In the data rows, 128 means zero.
Here are some numbered points:
[171 178  78 159 167  86  79 114  87 136 129 128 107 129 186 136 178 180
 120 145 154 170 176 154  77 187 176 104 174  89  79  86  88  96 163 112
 136  79 170 119 113 185 177 105 161 153 152 161  88 176 159 138 159  71
 169 120  71 161  78  71 153 104 161  87 154 130 178 117 170 113 183 186
 153 170 137 152 161 168 168 167 146 151  92 167 127 163  71 178 176 175
 136  71 185 184  85  78 156 145 137 118 120 140 167  77  71 136 169 127
 118  94 102 103 122  96  79 126 161  87  96 137 179 113 136 104 127] 0
[188 161 177 175  68  70 112 188 178  70 154 161 189 137  70 119  95 155
 186 186  80 187  69  71 185  96 135 178 108 138 161 119 187 187 180  71
 186 170  71 185  97 152 177  72 178 186 152 161 179 185  68  80 159 120
 185  79 154 144 169 137 137 186  78  71 187 163  95  84  71  88  92  78
  71 162 121  69 119 168  77  68 146 102 166  68 176  97 186 178  77 158
 144 162  69  85 176 186  81 186 153 184  95 157  68 176 179 186  70  69
 143 185  69 136 180 187 178  69 104 177 113 187  96  72 160 179 103] 1
[105 120 111 117 109 119  79 147 112 103 105 144 140 129  95 128 153 130
  95 112  88 154 168 170 127 104 110 112  75 138 153 111 113 138 122 129
 136 170 161 127 122 110 135  96  87 128  70 137 138 152 134 113 118 104
 169 129 137  70 144 137 129 112 128 137 130 105  95  93  96 138 158 120
 112 178 179 102 103 127  85 118  97 118  92 134  85  97 145 136 126 101
 152 179  94  93 143 128 164 136 145 151 129 132 143 135 121 112 103 110
 151  94 135 144 180 146 129 135  87 103 104 178 154 113 152 146  78] 2
[146  79 128 134 134  78 186 147 153 144  88 128 132 137 120 128  95  89
 136 145 171 121 160 104  94  96  94 104  83 163 161 119 121 154  97 137
  95 112  87 111 163  86 111 179 136 120  86  95 113  94 134 121  69 137
  86 162 162 103 185 154 104  79 136 162 121 146  78 167 120 171  84  87
 145 137 121 119 119  85 151 142  97  69  84 109 118 130 120  87 101  92
 128 154 102 126 143 111 123 103 145 127 153  99 159 152 146 103 103 168
 135 177 168 169  97 137 121 159 112  95 113 129 113 163 152 104  70] 3
[ 88 178  78 159 175 144 103  73  87 136 121 136  82 129 169 161 170 105
 136 128 121  71 160 162  69 154 160  95 166  89  95  86  72  80 139 178
  95  71 186  70 122 119 111 162 136  79 111 145 105 160 167 162 118 112
 103 153  79 152  70  71 112  71 136  71  97 130 186 150 153 129 183 186
 178 112  96 168 103 102 184 184 122 176 117 126  77 171  71 128 176 175
 128  71 102 176  69 128 180  95  96 110 112  99 151  94  80  70 185 168
  69 103 168  78  81  80 104 168 104  70  71 120 154 121 103 146 127] 4
[ 97 104 177  93 159 144 169 155 178 177  72  70  90 178 120 144  79  72
  95  79 171  96 184 154 110 187 110  95  75 188 161 144  80 138  73 153
  78  71  87  70 179  86  69 187 169 120 136  71  80  77 118 179  69 178
  70 178 162 136 161 178  79  79 161 186  72 163  95 183 170 187  84  95
 104  87  71 168 144  69 184 167  97 110 150 109  77  81 120  70 159  68
  70 154 102 176 135 161  90  70  96  69 178 165 118 119 187 103  86 152
 127 160 176 186  89 104  71 159 178  70 179  71  80 187  86  80 127] 5
[163 137  87 126 126 119 120 139 136 103  96 177 173 170 177 152 186 171
 103 178 121 112 135 121 168 104 152 104 133  89  87 103 130 105 155 104
 177  79 137 152  97 176 185  96 136 128 144 170 138 168 167  96 184  71
 160  96 121  78 111  96 162 129 144 112 171 163 169 101 162 129 167 161
  96 137 162 110 136 184  93 118 171 184  92 126 160 114  87 161 143 150
 161  71 177 126 135  70 164 161 162 118 129 124 151  86  88 161  94  94
 127  69 110  87 163 129 104 110 161 136  96 112 154 105 160 121 144] 6
[171 137 128  84 167 111 120 106 120 111  88  78 107 137 161  86 112 114
  78  79 171 121 135 129 127 121  94  79 141 163 128 111 105 129  89 186
 111 112 120 103 146 102  94 113  87 137 177  79 105 102 118 121 135 145
  78 153 137 161 152 137 145 153 177 186  88 121 128 167 178 138 101 144
 129 137 146 168 152 118 151 159 179 143  92 134 127 138 178  95 176 117
 103 104 144 126 151 128 106  79 145  94 153  99 167 119 137 161 119 160
 176 136 151 153 130 121 104 159 186 103 121  87 121 146 152  88 152] 7
[121  87 103 101 101 119 136 155 136 111  96 169 123 129 120  95  95  97
  78 145 121 112 102 154 135  80  94 145 116 138 136 161  88 138 114  96
 144 128  87 136 155 127 111 113 103 128  70 104 130 143 142  88 118 112
 127 129 112  95 169 145 129 137 120 153 154  80  95 134 129 105  76 144
 112 112 137 110 111 127 110 118  89 135  75 175 135 105 120 128 126  76
 144 162 177 118 151 120 131 112 170 160 145 107 151 110 129 153  86  94
 184 127 151 177 172 121 162 176 161 136 113 145 129 171 185 129 119] 8
[ 97 120 103 142  93 152 112  89 153 111 121 144 148 120 128 128 153 122
 145 169 105 162 143 137 135 121 176 170 108  81 136 111 154 138 130  96
 111 120 128 103 113 152 160 162 136 112 169 137 121 152 134 138 143  96
 144  87 121  95  95  96  71 120 128 104 154  88 161 126 120  96 158 136
 137 170 129 135  78 143 126 134 113 110 150 101 127 114 137 161 134 125
 128  96 110 110 102 136 172 153 112 160  87 124  85 102 113 112 127 102
  85 152 135 103 122 129 129  69  71  95 104  96 138  97 119 187  94] 9
[138 178 161 175  93 103  70 147 169  86 154 111 115 178 128 185 112 105
 169 178 187 187 118 121  86 154 176 145  91 105 169 128 121 138 122  79
 120 145 161 152 138 160 102 179 178 104 136 112 146 160  85 187 118 129
 152  96  96 177 111 112  87 104  78  79 154 171 186 142  79  96 109  95
 137 170  88 119  95  77  93  84 105 127 183  76 160 147 162 120 118 158
  86 129  69 143  85 177 147 169  71 168  79 165  77 143 113  70 111 110
  94 160  69 161  97 154  79  85  71 111  80 120 138 121  86 170  70] 10
[163 161 136 142 184  86  79 106 112 161  96 103  90 129 144 152 161 147
 145 103 179 137 168 154 127 187 168  79 149 138 103 169  88 105  97 162
 103  79 145  78 171 152 102 171 186  87 103 112  88 160 175 154 151 137
 144 178 104 169 103 121 153  87 144 145  97 154 153 117 178 129 183 161
 170 162  79 176 161  94 159 134  97 110 125 142 102 163  87  95 159 142
 111  71 168 176  69 177 172 128  79 102 153 116 118  69 104 103 136 168
 168 103 110 136  81 104  88 118 161  95 146 120 154 187 103 113 111] 11
[138 145  78 183 109 103  70 114  87  70 171 186 173  79 136  78 170 180
 145 178  72 178  85 129 152  80 143 170 133  81 103 177 171  96 172  96
 186 178 120 185  97 160 185  80 112 178 103 178 146 185 151  80 176  79
 185  96  88 103 128  96 186 186 111  79 138  97 111  76  71  72 142 136
 145 178 162  86 103 184 110 109 179 160 117 150 176 138 162 169  77 167
 177  96 119  69 102  95 147 145 120 184  87  74 126 160 129 169 152 110
 168  78  77  87 172 179 178 126 128 186  80 178 171  97 169 137 127] 12
[ 88 153 144 159 126 103 153 122 153 144 105  78 107 178 128 169 104  89
 145 112 146 162 160 178  69 137 176 137 133 171 169 177 130 113 106 162
 111 104  87 127 163 110 127 162 178 161 169  95 113 119 101 171 110 170
 111 162 170 152  86  96  79  79 111 129 105 146 136 159 153 162 142  95
 104 120  88 152 136  69 110 126 105 160 175  76  94  89 129 103 118 117
  95  96  86 151 118 153  98 161 120 135  95 149 118 143 113 103 169 127
 118 169 127 161 114 113  88 102  95  78  96  79  88 105 103 146  86] 13
[163 153  87 150 184 119 128 106  79 111 187 169 165  95 128  86 161 180
 136 169  88 104  69 112 152 104 102 128 182 105  70 161 130 113 172 137
 186 112 153 185  89 185 177  88 103 128 119 178 146 152 142  88 176  71
 185  87 129 128  86  71 170 178 128  79 154  97 161  84 120  80 142 186
 137 145 146 110 169 184 110  93 146 160 133 142 176 105 104 120 134 183
 186  88 168  85 110 111 139 178 145 143 120 124 143 102  71 128 185  86
 143  94  94  70 172  96 154 110 153 169  80 178 154  72 144 121 161] 14
[130 137 153 159 134 136 128 172 161 128 113 153 173 145 120 128 137 138
 103 120 121 162  85  88 135  88 102 161  91 130 145 103 163 154 155  87
 169 137  87 127  97 143 168 105 153 178 169 128 138 176 109  72 135 120
 136  96 145 177 161 145 137 170 120  87 171 154 128  93 112 129 158  78
  79 153 162 102 136 176 110 118 105 102 133 101 160 105 162 153 126 150
 111 113 144 126 135 136  90 169 145 143  95 182 159 127 121 178  86  69
 102 127 135 120 172 154 137  93 120 177  88 137 121 105 119 154 127] 15
[ 97  79  95 150  93  70 103  97 103 136 138 161 115  87 144  86 137 147
 103 136 113 178 127 121 127 121 110 120 100  72  95 111 130  88 163 145
 120 120 153 152  97 168 160 138  87 104  86 128 138 127 151 121 135  87
 169 104  88  70 128 104 112 112 136 104 163 113 145 109  79  80 125 120
 153  96 154 143 103 176 110 109 130 110 117 150 143 130 137 178 167 167
 152 137 144 110 127 111 131 128 153 143  79  99 143  86  88  87 177 127
  85 111 127 111 155 129 178 135  79  95 113 137 154 105 169 146  86] 16
[ 97 153 161 175 118  86  79 155 136  95 138 136 165 145  87 161 120 114
 169 153 129 187 143  96 110 154 185 104 108 122 169 111 171 154 114 120
 111 112 120 127 130 127 102 171 186 104 144 137 113 119 101 171 135 104
 144 162  79 152 119 145  87 112  87 129 171 154 161 126 120 129  92 103
 137 162  79 102  95  77 102  84  97  77 150  68 168 147 145 153 101 142
 119 154  94 143 102 177 156 153 120 176 112 107  93 135 104  95 144 110
  69 160 110 161  89 154 137  77  71 111 104 112 138 121 119 170  86] 17
[179 145 186 183  76  70  87 188 103 111 179 136 181 145 161 177 161 155
 178 153 138 170  77 137 185  88  77 145 141 130 145 128 171 179 180  79
 128 170 112 177 138 127 119  80 161 161  86 120 179 152  76 105 168 162
 152 170 162 186 177 154 112 137  87 112 138 105 103  68  71 129 142  95
 129 178  88  69 136 127  69  68 105 102 175  84 168  97 162 128  68 150
 128 104 127 143 160 169 172 186  79 102  79 132  68 176 179 145 103 127
 184 185 118 144 163 179 121  77  95 169 187 187 171 146 152 179  86] 18
[121 112 186 109  84  94 145 188 178 111 113  87 165 170  95 177  70  89
 178 145 179 187 110 112 152 146 176 153  75 163 186 136 179 179 147 120
  78 120  87 152 155  94 111 179 161 112 127  79 130 110  85 138  77 170
 136 137 112 161 169 121  95  96  78 145 146 154 120 150  96 129  84  78
  96 170  79  94  86  85  85  76  89  69 175  68 151 114 178  79  93 125
  86 187  69 151 102 186 106 161  96 151  87 165  77 185 170  95  86 119
  77 177  77 186  81 113  79  77  71 136 129 129  80 121  70 154  70] 19
[130 145 177 134  76 127 136 147 186 111 162 128 173 129  87 136  95 130
 186 153  80 129 118 121 144 121 135 178  67 114 161 119 154 154 163 137
  87 120 112  94 122 127 119 154 153 128 160 112 154 110 109 105 110 145
 119 129 121 152 161 121  79 104  95  96 146 154 128 150  87 146 117 111
 112 145 104 110  78  94  93  76 113  85 166 109 118 122 170 128  85 142
 111 146  77 118 118 169 139 161 162 110  87 132 126 152 113 145  94  86
  77 160 110 128 106 104 121  77  87 111  96 104 113 121 127 146  86] 20
[121  79  78 134 134 119 103  89  79  95 162 177 115  79 161  78 178 163
  70 128  80  79  94 137 110  88 102 120 158  81  70 185 121  88 172 153
 177 153 186 177 105 143 185  72  87 145  86 186 105 168 175  72 184  79
 152 104  96  78  78 129 186 186 161 120 146  72 120 109 145  88 158 169
 153 145 187 119 128 168 159 142 188 168  75 183 168 147  71 169 176 158
 177 113 168  69 135  87 131  87 137 118 104  91 159 102  88 128 169 135
 176  78 118  70 163 113 187 184 178 128 104 170 162 113 169 121 152] 21
[ 97 104 153 109 142 136 136  97 120 136 146 103  99 145 144  95  79  89
 153 128 121  88 168 162 144 154 110 112 108 147 145 119 146 129  73 120
 111 112 145  94 146 102 119 162 128  87 119 120  88  86 118 129  69 120
  70 137 104 119 152 129 112 137 144  96  72 146 111 159  96 154  76 120
 129 104 121 143 111 110 126 151  97 118 125 142  85 138 153 128 159 101
 111 170 144 118 118 153 139 103 104 110 153 107 134 135 154  95 152 143
 102 111 151 144  97 121 145 159  87  70 137 112 121 171 136 121  86] 22
[138 170 144 175 126 103 136 163 120  95 179 120 132 137  95 169 128 138
 178 103 121 162  85 145 119 162 168 170 133 105 169 128 138 154 130  87
 103 161 161 160  89 143 111 154 169 120 169 145 154 119  93 146 110 170
 144 112 112 169  95 112 129 104  78 120 171 163 153 142 137  80  68  95
 120 153  88  94 169  94 151  93 113 102 175  76 168 163 170 112 134 167
  70 129  69 118 102 169  90 153  87 184  79 173  85 152 170  79 103 143
 102 160  69 153 114 146  88  77  79 144  80 104 121 105  94 170  70] 23
[146 145 103 159 134 136 128  81  79 128 171 169 165 120 153 144 161 188
 103 145 162  96 102 170 110 104 143 137 174 114 128 136  97 113 147 162
 177 137 153 169 113 119 144  88  79 153 136 186 113 102 126  88 176  96
 136  71 129  95 103 112 178 170 136  87 171 113 145  84 137  88 134 120
 145 129 146 143 111 176 102 109 155 151 133 142 118 163 104 112 134 167
 136 129 135 118 135 128 147 120 170 143 129  91 159 127 121 136 119  86
 135 127 110 111 163 129 137 143 145  95  80 104 105 121 160  88 152] 24
New points follow, each followed by the numbers of its five nearest points above by angle, seen from the average point of the numbered points, nearest first.
[121 128 153 117 151 169 161  97 112 161 121 111  99 104 128  86 112 122
 111 128 146 104 118 145 127 154 119 120 133 147 128  86 113 138  97 137
 136 161 161 103  89  94 111 146 120  79  86  87 113 160 126 129 110 153
  86 120 137 111 103  96 137 112 128  96  97 188 169 150 162 129  92 144
 137  79 137 143 177 168 143 159 105 143  92 159 127  81 112  95 126 142
 136 104 127 168 160 111 106 112 170 151 170 140 151  77 121 161 136 135
 176 119 151 103 106 146  96 135 145 136 154 162  96 113 127 154 169] 7 5 22 4 8
[ 80  79 128  93 109 144 120 139 120 111  96 120  90 129 111  95 145 138
 103 112 105 104 135 112 135 129  77  95 100 147 103  86 105  96 122 137
 128  95 161 111 138  94 152 162  79  95  70 112 146  86 151 121 118  96
  94 162 145 103 152 137  95 145 169 170 105  88  87 126 120 138 109 144
 129  79 146  94  70 143 110 151 146 118 108 167 127 147  79 161 143  92
 161 162 152  93 168 103 139  79 153 102 129  83 143  94  96 112 127 168
 118 111 168 128 155 104 137 176 137 103 162 137 162 138 152 113 127] 8 22 7 3 21
[ 88 120 153 109 109 119 161 139 161 177 105 103  99 162 103 119 112 138
 128 112 146 137 184 112 135 162 135 104 100 138 153  78 105 129  97 162
  78 112 153  94 171 102 111 179 120 112 144 120 105 102 126 113  93 120
 111 137  96  86  95 121 104 120 177 186 113 113 128 159 104  96 125 161
 137  87  88 185 169 102 143 134  97  85 100  84  94 163 145 120 134 101
  86 121 102 126  94 120 139 112 120 135 129 149 126 127 146  87 119 152
 102 177 143 161 106 104  96 118 104  95 162  87 105 146 111 104 103] 5 22 3 7 13
[105  95 177 101  68 161 145 172 186 103  96 128 189 153  70 136  87  97
 186 145 105 129  85  79 160  96 110 178  83 188 178 152 179 179 155  96
 153 186  71 111  80  86 111 113 169 170 160  87 179 160  85  72  93 178
 136 145 170 161 169 178 120 153  87 153 163 179  87 150  96 154  68  78
  71 129 154  77 177 135 143  76  89  77 183 117 160  81 186 112  77  76
 128 170  69 118 176 144  81 153 137 151 120 190 126 176 170 153 103 110
 151 177 118 144 180 170 178 110 161 186 113 129  80 105 111  96 136] 1 15 19 20 18
[113 128 144 117  76 152 136 172 161  86 154 153 165 112  70 136 153 155
 186 178  72 145  85 129 177  96 152 170  83 138 169 169 179 162 180  96
 169 186  95 185  89 110 177  88 128 186 144 161 187 160  68  96 135 129
 177 129 121  86  95  96 170 170  78 129 187 146 136 101  79 113 109 111
  79 112 129  86  95 151 159 109 122  85 150 117 160 138 162 145  85 117
 128 162 110 102 143 161  98 161 104 151  87 173 118 176  96 112  78 110
 176 144  85 128 147 187 170  85  87 169 146 170 138  72 119 179 144] 1 15 12 18 23
[ 80  87 161  93  76 152 128 180 169 136 113 144 156 145  95 152 128 122
 136 153 105 121 102 137 160  96 102 161 100 138 120 185 138 138 139 120
 169 178  95 152 105  86 119  96 120 170 111 186 187 110  85  72 110 145
 136 162 170  86 169 154 112 145  95 153 163 121  95 142  87 146 117 103
  87  79 146 110  95 160 168 134 138  94 158 159 143  89 170 120  93  76
 119 179  86 118 168 153  98 103 104 135  87 157 110 168 162 120  86 102
 102 185 135 128 147 121 170 135 120 161  96 178  88  97  94  88 144] 1 8 15 19 20
[113 120 136 101 159 127 169  89 161 169  80  87 148 186 161 103  95 122
 111  95 179  79 151 129 102 170 110  95 149 155 103 128 105 129 122 178
 128 104  87  78 179 160 111 105 145 153 169  87  88  94 126 138  93 170
 127 170 162 177 152 129 153 112 136 137  88 113 111 159 170 171 125 136
  87 153 121 168 152 110 143 134 113 160 150 101 110  97 162 112 151  92
  78 137 144 143 127 120 106 128 162  77 170 173 184  86 154 120 111 110
 102 111 168 153 139 113  88 151 153  95 154  79 105 130 103 146 161] 5 7 13 22 3
[146  95 177 126 142 111 112 155 169 169 121 136 132 129 128 103  95 130
 161 169 138 154 110  79 168 170 119 120 158 147 128  86 154 171 114  71
 136 145 120 144 130 127 144 129 178 128 136  95 138 135 101 113 168 145
 111  96 129 161 152 145  87  87 136 104 163 154  95  93 170 162 142  78
 112 129  88  94 144 118 102  76  97  94 141 101 151 130 162 103 110 150
 136 154 135 160 110 161 164 161  79 135 129 132  93 110 170 145 111 119
 143 152  94 136 130 170  79 102 112 153 121 178 113 121 136 162 111] 18 19 1 15 17
[138 161 120 183 109 103  79 122 128  86 129 103 123 129 120 103 120 105
 186 153 113 170  85  88 144 137 168 161 124  97 145  95 179 146 147  87
 103  95  87 127 113 152 135 154 153  79  86 161 163 176 126 162 135 104
 160  96  79 169  86 112  95 104  95 112 138 146 169 101 145 113 167 120
 145 145  88 110 119 102  77  93 130 118 175 117 143 147 162  95 134 158
 128 137  94 160  77 136 147 169  87 151  71  91  77 119  88  95 169 160
 143 144 102 120 114 146 104  77  71 120  71 129 162 163 119 154  94] 10 17 23 9 19
[113 104 111  84 142 161 136 114 153 169  88 103  90 129  95 144 112  89
 103 112 179  88 160  96 110 154 135 104 133 155 136  95 113 113  81 129
 111 145 153 111 138 110  94 146 161 104 127  95 138 127 142 154 126 178
  86 153 145 111 103 129 129 112 111 120 130 146 120 142 170 162 117 136
 129  87 104 160 169 118 143 167  72 127 133 150 118 114 104 136 134  84
 144 137 160 184 160 136  98  95 153  85 186 157 151 119 146 136 161 168
 127  94 118 128  73 137 154 159 170 136 170 137  72 105  94 154 177] 5 7 22 3 11
[121 145 120 150 151 111 120 106 128 111 138 120 115  95 153 152 170 147
 145 136 138 162 160 154 144 162 160  87 141  97 128  95 138 129 147 112
  95  71 137 169 146 168 102 138  95  95 160 153 121 143 151 162 118 120
 119 129  88 136  86  96  87 137 177  96 154 130 169 126 145  96 167 161
 162 145 129 168 119  94 135 151 146 127 125  84 135 163 137 169 134 158
 128  71 119 126  69 111 164 145  87 176  79 116  93 110  80  70 136 176
 102  94 118 128  89  96  96 126 112 103  88 120 179 154 111 179  78] 4 0 11 9 10
[105 128 144 175 101 103 112 155 161 119 187 136 148 153  87 144 145 138
 169 161 121 178 135  79 168 137 185 170  91  97 145 119 171 162 172  96
 144 120  79 169  97 185 160 162 169 137 136 145 146 152 126 138 135 145
 185 112 104 128 128 112 112 104  78 104 179 163 161 101 120 129 117  78
 104 137  88 119 111 102  77  76 179 143 158  93 135 122 153 169 118 158
 128 146 110 126 102 136 123 186  87 176  87 132  77 135 104 145 177  86
 118 144  77 144 122 162 112 102  79 144  96 137 105 121 136 162 111] 1 17 10 23 19
[171 128 169 167 126  70  87 163 136 161 138  78 115 170 161 177 128 105
 178  95 162 137 118 154 144 170  77 104 108 138 136 103 171 171 114 145
 111 153 153 160 179 110  78  88 161 145  94 145 154 102  93 138 159 186
 136 145 145 186 152 187 104  71 136 129  80  88  87 101 145 187 158 111
 170 162  71 102 128  85  77  76  80 102 175 109 135 122 178  70  85 125
 111 104 135 168 127 161 164 161  87  77 112  83 101 160 170 103 136 160
 184 144 110 186  97  96  88  93 120 136 187 120 138 187 144 113 111] 18 5 19 11 3
[130 120 153 101  93 119 103 122 128 103 179 161 132 129 103 136 153 147
 128 153 113 112 143 137 135 113 152 161 108  97 112  86 130 113 147 112
 111 137 145 111 122 160 144 138 145 145 127 128 130 143 151 171 126 104
 144 120 112 136  86  79  95 120 120  87 163  88 169  93  79 162 167 161
  96  96 112 135  95 151 102 142 179 127 150 142 110  89 153 153 126 158
 144 104 119 126  85 111  98 128 137 151  87 116  93 160 121 103 127 102
  69 136 151 120 130 137 154 126 104 120 129 104 113  80 111 113  78] 9 16 20 4 12
[ 97 170 103 101 167 185 136  89  87 152 146 103  74  95 144 136 161 130
 128 128 105  88 168 162 110 179 185  95 124 122  87  70 105  88  97 129
 103 145 178  78 105 119 102 179 112  79 119 145  88  94 175 171  93 120
 103 162  79 103  78  79  95  79 169 137  80 113 161 142 153 129 150 169
 178 112  88 168 169 102 176 184  97 110 117 167  85 105  79 186 176 125
 103  96 152 184 102 103 114  79 162 151 137 132 143  69  88  87 169 176
 127 103 151  95  73  71 104 168 137 128 146 112 162  88  94 170 127] 4 11 0 22 5
[ 97 128  95 167 184 136  95 122  79 111 171 153 115  79 120 161 178 147
 120 169 121  96 102 137  94 129 135 112 149 105 136 185 113  88 122 178
 177 120 161 144  97 143 160 113  87  95 119 161  88 168 134 113 143 129
 169 162  96  86  70  96 178 129 144 129 146  72 128 109 112  96 150 169
 186 145 162 160 128 160 168 167 171 160  92 167 160 147  87 161 159 167
 177  88 127  93 110 111 106  87  96 143 129  83 143 127  96  79 136 143
 143  94 151  95 114  80 121 143 145 111 104 145 171  80 111 113 144] 21 14 4 0 24
[113  87 111  76 151 136 178 147 103 144  72  87  99 120 111 169 112  97
  70 103 154  96 168 178 144 187  86  70 108 171 103 111  88  96  81 112
  95 128 145 103 188  77  94 171 145  79  70  95  96  94 159 146 110 137
  70 178 112 136 136 129 120  79 177 170  88 179  70 167 178 187 134 128
 178  87 112 160 152  94 126 167 155 160  92 159 102 147  87  87 167  92
 119 104 152 135 143 103 189 103  96  77 186  83 159 102 104  87 119 168
 184  86 184 120 114 121 104 151 161  95 170 112 154 187 152 104 152] 5 7 22 11 3
[154 178  70 109 167  94  95  81  79 103 113 177 107  87 177  70 161 171
  70 145 105  96 118 121 144 104  69 112 182  97  70 103  88  88 180 120
 177 104 178 160 122 135 160  80  95 128 144 112 105 143 167 113 184  79
 160  71 104  78 136 129 186 178 169 104 130  80 136  84 112  80 167 177
 145 112 187 119 119 176 126 151 171 151  67 175 135 155 104 153 143 109
 177 137 177  77 143  70 131  95 145 127 112  91 167 102  96 186 185 143
 160  78 143  70 172 104 170 176 178 153 146 153 179 163 185 113 161] 21 14 6 24 12
[130  87 144 109 126 177 153 130 112  95 121 128 107  71  87 119 112 163
 128 169 113 112  85 137 168  96 127 137 158 130 120 144 130 162 114 129
 153 178 112 152  97  69 144  80 136 104  78 153 154 176 126 113 135 112
 160 112 170  95 103 129 145 153 120 112  88 146 120 126 129 138 175 136
  79  79 146 135 144 160 151 167 163 118 125 159 127  89  96 145 126 109
 186 146 127 126 176 120 123 136 170 160 170 165 110 143 121 136 127 110
 143 136 102 103 139 146 162 143 178 128 162 178 113  80 144 104 169] 21 14 8 24 2
[154 137  95 150 118  86  95  81  95 136 171 161  90  79 144 144 128 155
 169 145 129 129 127 112  94 170 185 161 108  89  87  95 154 121 130 120
 136 145 153 111 105 135 119 154 136  70  94 145 121 160 142 154 118  79
 160 112  88 111  86 104  95 104  87  87 146 154 178 109  96  88 142 161
 137 120  96 143 136 135 102 118 122 127 158 150 118  97 120 161 167 183
 161 104 152 135 135 161 123 145 145 168  71 107  85 110  96 112 144 110
  85 127 127  87 114 121 162 118  87 169 162 112 146 105 127 179 111] 16 9 4 0 14
[130 120  95 150  93 144  87 163 136  78 154 186 132  71  95 177 161 163
 178 178  72 121  85  96 185 129 185 153 133  72  87  78 179 154 188  71
 161 170 170 177  72 185 160 105 103  79 119 170 187 185 101 138 176  79
 169  79  79 103  86  79 129 170  95  79 179 154 178  76  79  80 150 120
  87 112 129  94 169 160 110 134 138 135 108 126 168  89  96 178 110 150
 136 146 127 118 127 120 131 186 120 176  79 140  77 143 113 145 136 102
 160  94  69  95 155 162 162 102 145 169 121 187 171  80 119 179 161] 12 14 1 6 21
[121 145 144 159 101 152 128 172 145 169 162 111 148  79  78 144  70 114
 169 178 146 162  69  96 152 146 160 161 116 122 169 152 179 154 163  79
 169 170 112 152 130 143 127 121 169 128 127 137 179 176  93 113 143 137
 144 104 137 136 103  96 145 120  78  96 163 171 145  76 120 121 109  87
  87 137  79  86 161 110 118 118 113 118 175 101 168  81 120 120  68 158
 103 104 110 135 135 169  98 186 137 176 137 132  68 168 154 153 136  86
 118 185  77 120 130 187 162  85 120 177 162 170 138 105  86 154 169] 1 18 23 19 15
[ 97 112 161 101 109  94 169 155 178 144  72  70 115 186 111 152  87  72
 111  79 171 121 160 121 144 121 110 137  67 138 178 119 154 146  89 153
  78  95  79 136 179  77 102 187 136 120 136  87 121  94  93 146  85 178
 136 153 154 161 144 178  79 104 120 145 130 121  95 167  87 171  76  70
  96  96  88 143 177  69 176 101  80  94 158  84  94 155 170  70 101 109
  78 162  86 126 118 161 106 112  96  85 129 165  93 160 187 112  86 143
 102 160 118 169  89 104  96 118  95 111 154 104  88 179  78 146  94] 5 19 3 13 22
[ 80  79 169  93 151 169 169 114 136 144  96 120 123 170  78 177 120  72
  95  95 154 104 110 178 127 129 102 104 108 180 178 185  97 113 114 178
  78 137  71  78  97  86 127 138 136 112 136 104 121  94 109 138  85 153
  86 187 162 103 119 178 170  87  95 178  72 121  95 183 129 187  92 103
 129  79 129 152 161 102 176 175 138 110 158 175 135 122 104  95 134  76
 111 154  94  93 110 186  73 103 145  94 178 182 159 127 154 120  94 143
  94 177 168 136 106 129 170 151 178  87 137  87  80 130  78  71 169] 5 3 7 22 13
[ 97 145 103 150 175  86 136  81 120 177 121 103  90 153 169 111 178 114
 128 128 129 129 168 154  86 170 143 104 158 130 120 111  72  72 122 178
  87  79 161  78 113 143 135 138 103  87 152 153  72 110 184 162  93 137
  94 153 121 128  95  96 129  79 169 137 105 113 161 142 170 162 150 169
 145  96 146 176  70  77 176 175 138 168 100 117  69 147 112 161 184 117
 111  80 160 151 102 111 189 128 162  94  95 124 159  86  80  79 169 143
  69 111 168 120  89 104 112 176  79  78  71  96 138 121 111 129 111] 4 0 11 22 7
[ 88  79  95  84 126 169 128  89 112 128  88 144  90 129 144  86 178 147
  95  87  80 112 176 178  86  88 127  95 116 130  79 128  80  88  89 162
  87 112 112 111 146 102 127 138  79 120 111 120 121  94 118 138 110 120
 127 129 145  95 119 121  95 129 177 153  97 121  78 126 112 162 183 177
 104  71 162 160  95 127 135 175 146 151  92 150  69  72  87 136 143  84
 144 129 168 126 135  87 172  87 186 102  87  83 176 102 104 136 161 143
 102  86 168 103 139  88 154 168 153 103 170 129  88  97 160  88 119] 7 21 22 4 8
[179 170  95 142 184 136 128 114  87 152 171 120 132  87 161  78 137 138
  95 112 129 129 102  88 102 129 143 104 158  89  87  95 171  96 122 104
 144  95 161 127 171 176 168  96 112 104 144 128  96 143 151 138 151 112
 119  87 121 161 161 137 186 162 177 120 113  97 145 109 162  96 175 136
 153 120 121 127 144 135 143 101 130 135 100 159 151 105 137  95 126 117
 128 137 177  93  85 111 131 145 112 127 153  83 159 127 129 178 144 119
 143  69 102 103 139 162 121 135 170 120 146 120 171 163 177 170 152] 21 14 0 7 6
[171 161 120 175 134 136 103 147 136 111 179 136 165 170 111 161  95 130
 161 145 162 154  85 145 102 113 102 186 182 138 136 169 154 138 155 153
 186 112  87 136 163 160 111  88 136 178 177 145 163 152  85 129 126 120
 160 120 154 169 103 162 153 145 103  79 163 163 128  93 129  88 125 103
  96 162 146  86 119 110  93  93 113 127 158 142 168 122 170 103 101 183
 169 121  94 135 127 153 114 128 104 143 153 190 118 176 137 120 127 110
 110 103  85 120 130 162 170 110 120 120 104 104  88 121  94 146  94] 1 15 23 18 10
[ 72 128 136  93 134 136 169 139 169 128  72  87 107 162 161 136 145  89
 128  70 179 137 184 187 102 179  94 120  67 163 161 161  88  80  73 178
  78  95 170  94 179  94  78 162 153  87 152 112 105  77 151 129  93 178
  86 162 104 119 103 129  95  96 144 153 105 138 153 167 162 171 117 128
 162  79  79 185 136  77 159 151  97 102 108  93  94 163 112  87 143 125
  70  88  69 126  77 144 139  87 120 118 137 116 126 119 137  79 119 168
 118 144 143 169  97  80 112 126  95  87 113  79 113 171  86 113 119] 5 22 13 3 11
[163 145 128 142 167 169 103  73  79 177 138 128  99 112 177 136 128 114
 120 103 146  79 168 170  77 104 102 104 166 114 120 185  88  88 122 186
 153  95 178 144 146 135 119  96  87 170 152  95  88  94 159 138 143 145
  94 129 137 128 111 145 162 129 136 137  88  88 153 134 170 129  76 169
 162 162 137 152 152 135 184 126 130 168 150 175 102 171 137 120 176 134
 144 113 152 126 127 103 114  79 120 102 162 140 151 135 104 169 169 168
 176 111 143 111  81  80 145 176 170 136 129  87 105 130 136 104 144] 7 21 4 11 24
